Each named turn below is shown by a few rows before and after it. Which turns, in which order, take the first row of each later pair to the second? The first pair is answered.
C:
[ -4.8  -6.6   3.6   1.2   7.1  -9.2   0.4  -5.5   1.0  -3.1  -8.3   3.5
  -2.9 -13.4   0.6   0.6]  ->  [ -4.0  -4.5   5.2   1.2   9.3 -10.4   0.4  -5.1  -0.9  -9.0  -7.1   4.2
   0.4  -9.6  -4.0   2.1]
[ -1.8  10.0  -9.0  11.7  10.4  23.1   9.8   5.3   8.5   6.9  -3.1   7.2
  -4.8 -26.2  15.7  13.5]  ->  [ -3.6   4.1  -8.8  12.4   6.5  16.3   5.2   1.7  18.4  -4.6 -14.6   3.8
 -16.3 -26.1  14.5   8.9]
[-14.3   3.6   0.5   3.3  26.3 -12.3  -1.6   6.5  -5.5 -34.6  -1.2   7.9
  12.8  19.4 -29.4   8.5]  ->  [-12.0  10.6  -4.9   4.8  28.8   1.1  10.3  15.4 -21.4  -3.9  15.0  16.5
  28.3  12.0 -18.5  13.3]
[  6.8  -3.4  -1.7 -10.2  -0.8   2.8   4.7   3.6  -0.8  21.3   7.3   0.6
   4.5  -9.4   7.8  -6.3]  ->  [  5.7  -8.4  -1.7  -9.6  -5.8  -3.0   0.2   0.3   9.4  15.0  -2.4  -3.5
  -6.4 -11.6   8.7 -10.7]
E:
[  0.3  -7.8  -3.6 -10.4  -1.2  -3.6  -3.7   0.4   1.8  13.4 -14.3 -13.0
 -23.1 -11.6  11.8   2.9]  ->  [  4.4   4.1  -3.3 -12.5   9.1   6.7   4.9   7.8 -20.1  20.8   6.2  -5.1
   3.1  -3.3   5.4  13.4]
[  5.6   6.9  11.1  -6.3   3.3 -17.7  -5.5 -12.4   4.7 -29.5  -2.1 -13.1
   0.9  16.2 -24.6  11.6]  ->  [ 10.7  10.0   6.2  -5.4 -34.8  -9.3 -14.7  -9.1  12.8   0.4  -7.8 -23.4
 -11.4   4.0   6.6   0.3]
[  7.7   4.4  -8.3   1.1 -38.3  -7.0 -17.9   2.5  11.0   1.3  -8.9 -10.4
 -10.7 -13.8   4.7  -0.1]  ->  [ 11.0  19.7  -4.6   0.2 -13.5   2.8  -5.2  11.0 -18.5   1.5  19.1   3.0
  25.7  -0.1 -12.3  17.2]
[11.4 -0.2 -0.8  7.3 13.7  2.3  6.1 -2.8 -9.3  9.3  5.1 16.3  5.2 -1.8
 -8.1 -0.2]  ->  [  7.9 -10.0  -1.2   7.5  10.2  -6.5   0.3  -8.1   5.6   0.3 -10.3  11.3
 -12.4  -6.8  -7.0  -7.6]
Z:
[-10.0   7.4 -10.3   4.8  -6.5  -0.3  15.2  14.5 -15.5   0.9   7.6   2.6
  14.1  -2.9  -2.4 -13.4]  ->  [ -9.5   7.3 -10.8   4.7 -11.2   1.3  14.0  14.6 -14.4   4.2   6.6   2.1
  13.1  -5.3   0.7 -14.4]
[ -2.8  -7.9   0.9   4.2   5.0   0.7  -1.1  -4.7  10.4   3.2  -8.6   0.8
  -8.9 -10.4   3.1  -4.7]  ->  [-3.8 -9.5  1.3  4.7 15.0 -0.3  1.6 -5.0  6.7 -4.0 -5.7  4.7 -4.2 -6.6
 -5.4 -0.6]
[ 11.8  31.8   2.5  -2.3  19.9   0.6   3.2  -1.2 -24.6  14.6  31.9   6.3
  35.3  -4.6   0.2  11.5]  ->  [ 16.3  36.5   3.0  -3.2  -4.9   5.1  -5.4  -0.3 -20.8  26.2  28.6  -0.9
  30.9  -6.3  14.7   4.8]
[ -4.5  10.5   3.1   2.5  16.6 -13.9  -4.1  -4.2   6.0 -37.1  -0.1   1.6
   5.7   9.1 -28.1   0.1]  ->  [  1.8  22.3   7.3  -0.6  -6.1  -7.6 -13.6  -2.9   2.6 -34.0   3.5  -5.3
  12.6  16.7 -21.7  -0.9]
Pairs:
Between the rows of a pair lie two turns.
[  7.0  12.8   5.9  -5.5  -6.8   2.6   1.8  -1.0 -13.4   2.0   7.6  -1.5
   9.2   9.5  -1.6   7.2]  ->  [  5.9   6.7   4.2  -4.6 -20.6  -1.8  -5.2  -4.9   1.4   2.5  -5.9  -7.5
  -8.8   2.7   6.9  -2.5] | E then E
[ 17.3 -30.7  13.0 -17.0 -17.3  -1.7 -14.0 -12.0  11.8 -10.0 -31.0 -11.7
  -8.1  10.1  -2.7  -5.6]  ->  [ 22.4 -19.9  17.6 -18.4 -21.3   1.9 -17.0  -9.8   3.3 -16.1 -21.9 -12.1
   5.0  21.7  -8.4  -0.2] | C then Z
[  0.3 -19.9  11.6   6.8  17.7  -8.5  -2.4 -13.5  16.3  -7.0   5.4  -8.0
 -24.1 -17.3   4.7  -2.3]  ->  [  8.8  -4.4  12.2   5.5 -14.0   5.3 -10.2  -8.3  10.7  14.1  12.1 -14.0
 -16.1 -16.9  24.6  -4.4] | C then E
[-2.8 -5.3 -0.5  4.4 -3.2 -6.1 -3.4  0.0  7.6 -7.9 -8.6 -3.3 -4.5  1.1
 -7.5 -2.6]  ->  [  1.0   0.2  -0.9   3.2 -15.9   0.7  -5.1   3.3   3.8   5.6  -4.5  -4.8
  -0.8  -0.5   2.6  -3.8] | E then C
[-11.0 -34.1   5.4  -2.1  61.0  -6.2  31.5   7.9   1.4   5.0   4.1  17.5
  -8.6 -17.6  -9.3  -7.5]  ->  [ -3.0 -14.4   7.1  -4.2  50.8  10.2  33.4  17.7 -20.4  25.3  26.7  19.9
  18.6  -9.4  -2.9  -0.2] | Z then C
[ -2.4 -17.8 -12.4  10.5  -1.6  10.9  14.2  25.1   3.0  42.1  -3.7   0.3
  -9.1 -27.3  21.3  -0.2]  ->  [  4.2   0.4  -6.7   8.4   1.8  19.3  15.7  30.4 -17.3  38.8  16.5   3.9
  18.9 -10.5  10.5  11.0] | C then E
[-0.9 -2.7  1.9 11.4 20.7 -0.7  2.3  3.4 -8.8 19.8 19.5 10.2  3.9 -6.0
 10.0  0.5]  ->  [ -4.6 -13.8   2.0  11.5  11.8 -12.0  -7.1  -4.7  12.3   5.6  -1.6   2.4
 -19.8 -11.2  11.8  -9.0] | C then C
[  0.3  -2.8  16.5  11.0  -1.4  -9.4  17.6   9.7   1.5 -18.0 -24.6 -10.6
   2.1  -1.0  15.7  -3.1]  ->  [  0.3  -1.2  17.3  10.3   2.7  -8.9  18.6   9.2  -1.8 -22.0 -21.2  -9.1
   6.2   2.9  10.8  -1.5] | Z then Z
[ 22.8   9.6 -12.4 -29.9 -26.1  23.1 -22.5  -8.2 -18.4  16.0  -2.3 -20.8
  11.4   6.5  14.4   4.9]  ->  [ 16.9   6.5  -8.2 -30.3  16.2  14.8 -11.7  -9.8 -29.6 -13.3   6.3  -9.3
  25.9  19.7 -17.4  18.3] | C then E
[  4.3  10.8  -1.5  -1.1 -16.6  12.2  -0.8   2.2 -11.6  17.4  11.6   1.3
  17.0   2.3  10.3   5.4]  ->  [  0.8  -1.8  -2.5  -0.1 -26.2   0.6  -9.3  -5.8   9.8   7.9 -10.0  -7.7
  -9.9  -5.4  15.0  -5.2] | C then C
[ 13.8  15.0  -5.7 -18.7  -4.0  10.9   1.9 -22.9 -27.7  -8.5   4.8   9.9
   8.0  11.6  -7.4   5.1]  ->  [ 11.8   6.9 -13.5 -15.3 -13.3  13.7   5.2 -21.6 -20.0  19.8  -2.6  10.0
  -7.5  -8.1  14.6  -3.5] | C then C
[-10.3 -21.3 -11.5   7.5   9.8  -0.7   4.6   1.5  17.4  14.0 -19.6  -1.7
 -20.0 -16.1  14.7 -16.0]  ->  [-11.8 -16.1  -7.9   6.5  43.2  -2.2  15.6   3.9  -0.2  -4.5  -3.7  10.0
   2.6  -2.0 -10.7  -1.9] | E then E
[ 5.7 -8.6 -1.3 -6.4 22.3  7.2 11.9  5.3 -8.9 23.2  1.1 -4.3 14.5  0.4
 -6.1 -2.0]  ->  [ 10.3   0.9   1.4  -8.3   8.1  11.6   5.4   6.9 -12.8  23.9   4.9  -9.0
  21.1   6.6  -2.8  -2.1] | Z then Z
[ -6.6 -14.3 -12.3 -16.1  -8.2  11.0   4.1  -4.3  -6.1  -5.1   7.3  -6.6
   3.5  -8.9  19.4  -4.8]  ->  [ -5.3  -8.9  -9.4 -17.4  -0.7  12.2   5.6  -3.5 -13.9 -12.6  13.6  -4.0
  12.9  -1.8  10.5   0.5] | E then Z
[ -9.6   3.6   2.7   2.4  18.4  -0.9  11.8  -5.7 -14.1   0.4   2.9   8.7
  10.8  12.4  -5.7   3.8]  ->  [-12.3  -4.5  -4.0   4.7  10.2  -0.3  13.9  -5.1  -4.6  20.2  -4.4   8.0
  -5.3  -3.8  12.0  -3.8] | C then C
[-3.0  3.9 -0.6  0.2  7.8  3.7  1.6 -9.3 -8.2 10.3 10.4 -0.1 15.6 -9.1
  1.9 -8.4]  ->  [ -6.7  -2.4  -0.3   0.2  17.6  -4.5   1.2 -12.6  -1.1  -4.8   3.8  -0.5
   8.8  -7.5  -8.1  -8.2] | E then C
[ 10.2  27.9 -18.3 -18.6 -14.4  24.9  -2.9  16.5 -15.5  21.4  12.8 -31.9
  13.2  -3.0  22.0   9.1]  ->  [  1.7   4.4 -22.9 -15.4 -17.2   8.1  -9.3   6.9  16.3  10.0 -17.3 -39.8
 -25.9 -18.3  28.0  -6.1] | Z then C
[ -7.7  18.4   2.7  -2.8   3.4   7.7  -3.4  -3.1  -9.6 -11.3   3.9   3.2
  16.3  20.8 -16.8  10.4]  ->  [ -8.1  14.8   4.0  -4.2  -5.7   1.8 -10.4  -7.2   1.4 -21.7  -6.9  -2.3
   5.3  21.1 -16.5   4.4] | Z then E
[  3.5  -9.5   2.7  -1.5  23.9  16.5   4.7  17.5 -30.3  26.2  23.7  18.7
  20.9   4.2  -8.3   4.3]  ->  [ -2.0 -24.3  10.1  -2.7  33.1  -8.2  -8.7   4.4  -6.9 -28.3  -2.4   9.3
  -0.4  16.2 -34.5   0.3] | E then Z
[  8.5  -1.4  -5.5   3.7 -11.1  -6.7  -8.8   8.9  10.8   2.3 -18.5   4.7
  -3.1  -6.4  20.0 -42.5]  ->  [ 10.5   6.7  -7.7   3.8  -0.6   4.4   2.4  16.0  -7.1  21.7  -1.3  14.1
  15.3  -7.1  22.3 -34.7] | E then C
[  7.1  30.0  -4.0   5.6 -56.9  13.4   2.4   6.6  -3.0  11.3  13.5 -10.6
  12.4  21.3   9.4  13.3]  ->  [ -0.5  21.4   0.5   6.3  -2.8   0.5  15.3   4.1 -13.2 -27.5  20.1   3.5
  25.0  35.0 -32.1  27.3] | C then E
[ -8.0  -5.5  11.6   0.7 -11.3  19.8   9.4  -1.6   6.2   8.1   7.2  -9.0
  -6.8 -13.8  19.2   8.2]  ->  [-12.8 -15.0  13.2   0.9   5.6   8.0   9.7  -7.4  13.4 -15.4  -2.0  -8.4
 -15.3  -9.7   3.0   8.7] | E then E
[  2.1  -3.4  -3.5   4.1  -8.3  -1.0  -9.9  -5.5   8.2   5.9  -4.9   2.9
 -12.4  -5.2   4.3  -9.1]  ->  [  0.7  -3.7  -0.5   3.9  13.4  -4.0  -4.5  -5.3   1.4  -9.4   1.5   9.2
  -3.7   2.2 -12.8  -1.2] | E then E
[  4.0   0.1   3.1   2.0 -24.5   3.5 -11.2  -2.5   0.3   7.5  -9.4  -3.2
  -8.0  -0.6  13.4  -2.4]  ->  [ -1.8  -9.4   2.9   2.4  -6.6  -7.5  -9.6  -7.4   7.4 -12.0 -17.5  -1.4
 -15.8   0.4  -0.2  -2.0] | Z then C
[ -0.4   1.3  -3.8  -1.2 -11.5   2.4  11.2  -4.8   5.3  14.1   5.4   1.7
  -7.6  -6.4  11.7  -2.7]  ->  [ -4.0  -7.4  -2.0  -0.9   4.0  -7.7  11.0  -9.6  11.0  -6.8  -2.8   2.8
 -14.3  -3.6  -1.8  -2.5] | E then E
[ -6.1   5.6  -7.2   9.6  29.7   5.5   4.5   9.7  -7.1  -5.9  15.3  33.0
   8.2  -4.8 -20.6   0.1]  ->  [-11.2 -11.6 -12.7  12.6  22.6  -1.9   1.6   4.2  13.5   0.0  -3.9  27.2
 -20.3 -21.9  -7.0 -11.3] | C then E
[  0.0 -14.1  -7.2   4.5   1.6   3.9   5.4  -4.3   8.2  24.6 -10.3   4.5
 -12.9 -19.8  14.8  -4.7]  ->  [ 6.9  4.6 -2.3  1.8 -7.4 16.5  3.3  0.9 -8.2 31.2  6.2  5.0  9.5 -8.4
 14.8  3.3] | C then E
[ -0.5  -4.8  16.8 -10.2 -17.2 -13.1 -18.4  -5.0  13.7 -27.6 -20.3 -10.3
  -3.0  17.2 -37.2  -3.5]  ->  [  5.3   9.3  20.1 -12.2 -14.9  -2.8 -15.5   1.5  -4.7 -21.8  -1.7  -6.0
  19.7  26.0 -40.4   6.3] | Z then C
[ -8.5  10.7   0.0   1.5  31.0   5.0  16.4  13.3 -19.6   1.2  18.1   9.9
  19.7   1.8 -14.7  10.2]  ->  [ -7.6   9.4  -5.1   2.2  22.1  10.4  19.1  16.3 -18.7  24.2  19.1   9.9
  16.0  -9.2   0.9   5.9] | C then Z
[  2.7   8.1  -1.6  -0.8  16.9   8.8   9.9   6.7 -13.5   7.9  18.0   8.4
  16.0   4.0  -5.2   9.2]  ->  [-0.1  0.9 -6.2  1.6 15.2  9.4 13.1  7.2 -6.8 23.5 12.9  9.6  5.6 -9.5
  7.1  4.6] | C then Z
[  5.0  -4.3  -6.9  -7.9  10.8   9.3  32.5   9.6 -22.0   3.8  14.2  -4.7
  19.6   7.6  -8.1  -8.8]  ->  [ 10.6   2.2  -6.7  -9.3 -17.6  14.9  23.2   9.5 -18.4  15.4  11.7 -13.5
  15.7   6.5   7.5 -14.8] | Z then Z
[ -1.1 -13.7   0.1  -0.7  -8.2   6.2   7.9  -2.0  17.4  13.1 -13.8   6.7
 -14.8 -14.1  20.6  -7.2]  ->  [ -0.7 -10.2  -1.6  -0.2   5.8  11.8  18.2   2.5   3.6  23.6  -0.8  15.6
  -1.8 -14.6  18.3  -0.1] | Z then E
[  4.1   7.4   0.3  -3.0 -15.3   5.5  -0.9  -3.4   0.5   9.2   7.0   2.6
   5.4  -0.2   4.3  -1.9]  ->  [ -2.6  -4.8  -3.6  -0.7  -1.6   1.2   5.2  -4.9   7.0  12.3   0.6   6.5
  -5.7 -10.6   5.2  -3.6] | Z then Z
[ 12.4  13.2  -6.8   0.2  27.1 -11.2  13.1   8.2 -10.2  -2.0  12.8   4.4
   0.1  -7.8  -2.2   1.3]  ->  [ 10.3   5.1  -4.4  -0.1  18.1 -21.2   3.8   0.1   6.5 -19.7  -3.6  -4.4
 -16.5  -6.1  -4.5  -5.4] | E then C
[ -9.4 -11.0   7.8  -3.7 -25.4 -20.7   5.1  12.8  -3.5  -6.0  -2.4 -17.9
  -4.0  -4.1  14.4 -18.4]  ->  [ -7.1  -3.3  12.4  -4.8 -16.7 -20.5   4.7  13.4 -14.5 -20.6   6.6 -15.7
  12.6  10.2  -1.1  -9.9] | C then C
[ -4.5  -8.0  -0.4   1.2 -16.6   2.5   8.3   0.2   4.0  32.8  -7.8   0.9
 -19.2 -23.2  22.9  -5.6]  ->  [ -3.5  -6.6  14.6  -4.1 -10.6 -17.3  -7.5 -10.3  13.8 -31.6 -20.2  -8.7
 -19.1   5.9 -13.2  -1.9] | C then C
[  7.6   4.1   4.6   9.5 -14.1  -8.7 -13.5 -13.7  -3.6  -9.7   2.1  -7.1
  14.2  10.4 -14.8   3.3]  ->  [  6.4  -2.1   1.1  11.0 -22.8 -10.2 -15.9 -16.3   6.8  -0.9  -7.0 -10.8
  -0.5  -0.1  -2.8  -3.8] | E then Z
[  1.1  -8.2  12.7   8.1   8.6  -7.3   0.5  -8.9  -4.5 -14.5   1.7   2.5
   3.9  16.4 -29.5  12.4]  ->  [ -2.9 -20.9   7.2   9.8  -2.8 -12.2  -3.3 -13.4  13.7  -6.5 -15.1  -2.5
 -20.9   1.3 -15.0   0.5] | C then E
[  0.3  -7.7   0.5   7.9 -14.5 -14.2  -8.3  -3.5  17.8   1.9 -14.7  -6.9
 -28.3   3.1   9.0 -15.3]  ->  [ -4.3 -12.8   1.4   8.5  22.7 -20.7   2.7  -4.3   8.3 -15.9  -8.3   4.4
 -19.7   8.6 -14.0  -5.1] | Z then Z
[  1.5  -2.4  -2.7   3.9 -11.9  -3.2   4.5  -3.4  11.5  -0.2  -0.4  -6.7
 -12.9  11.2  -5.3  -7.6]  ->  [  1.3  -2.3  -1.1   3.7  -2.3  -4.4   6.5  -2.3   8.1  -7.0   1.5  -4.6
  -7.4  15.6 -13.3  -4.0] | Z then C
[-20.4  16.8   0.4  12.0 -21.3   7.0  11.1  23.9  -5.2  -0.7 -20.8 -24.5
  11.8  -4.7  13.3  -5.0]  ->  [-25.7   5.8   2.1  12.4  -5.0  -5.6  10.8  18.7   3.1 -24.4 -30.8 -23.7
   2.5  -2.1  -1.7  -5.8] | E then E
[-2.4 -4.2  2.3  3.5 -5.8 -2.4 -3.6  4.2  4.5  2.6 -2.7 -0.7 -0.2 -2.4
 -8.9 -5.7]  ->  [ -2.5  -3.1   2.7   4.0  -0.5  -1.8  -1.8   5.2   1.2   1.3   0.4   1.0
   4.3  -0.1 -12.6  -3.5] | E then E
[-13.5 -27.4 -11.0  -6.0  12.1   0.2  15.0   4.1   6.8  34.9 -11.0   4.6
 -15.0 -32.9  21.1  -0.4]  ->  [ -7.7  -8.6  -2.9  -9.7  33.2   8.5  22.0  10.2 -22.5  22.9  16.9  14.3
  23.7  -9.9  -1.7  18.2] | E then Z
[ -3.4  15.2  -4.6  -2.1 -15.6   9.7   6.1  -0.7  -9.7   5.3   3.4  -5.2
   4.9   9.6   6.3  -3.6]  ->  [ -4.5  14.1  -1.2  -2.8  -8.4   4.0   3.6  -3.4  -6.5 -13.0   1.1  -6.4
   4.9  16.9  -5.0  -1.4] | E then Z
[ -5.4  -3.9 -14.9   9.8  10.4   5.3  28.0   3.6  -3.7  12.6   0.7 -14.0
   0.7  -3.1  11.3  -4.8]  ->  [ -6.9  -8.6 -11.4   9.5   7.3  -4.9  19.0  -3.4   9.7 -11.8 -12.7 -20.8
 -11.0   1.8   3.0  -9.6] | C then C
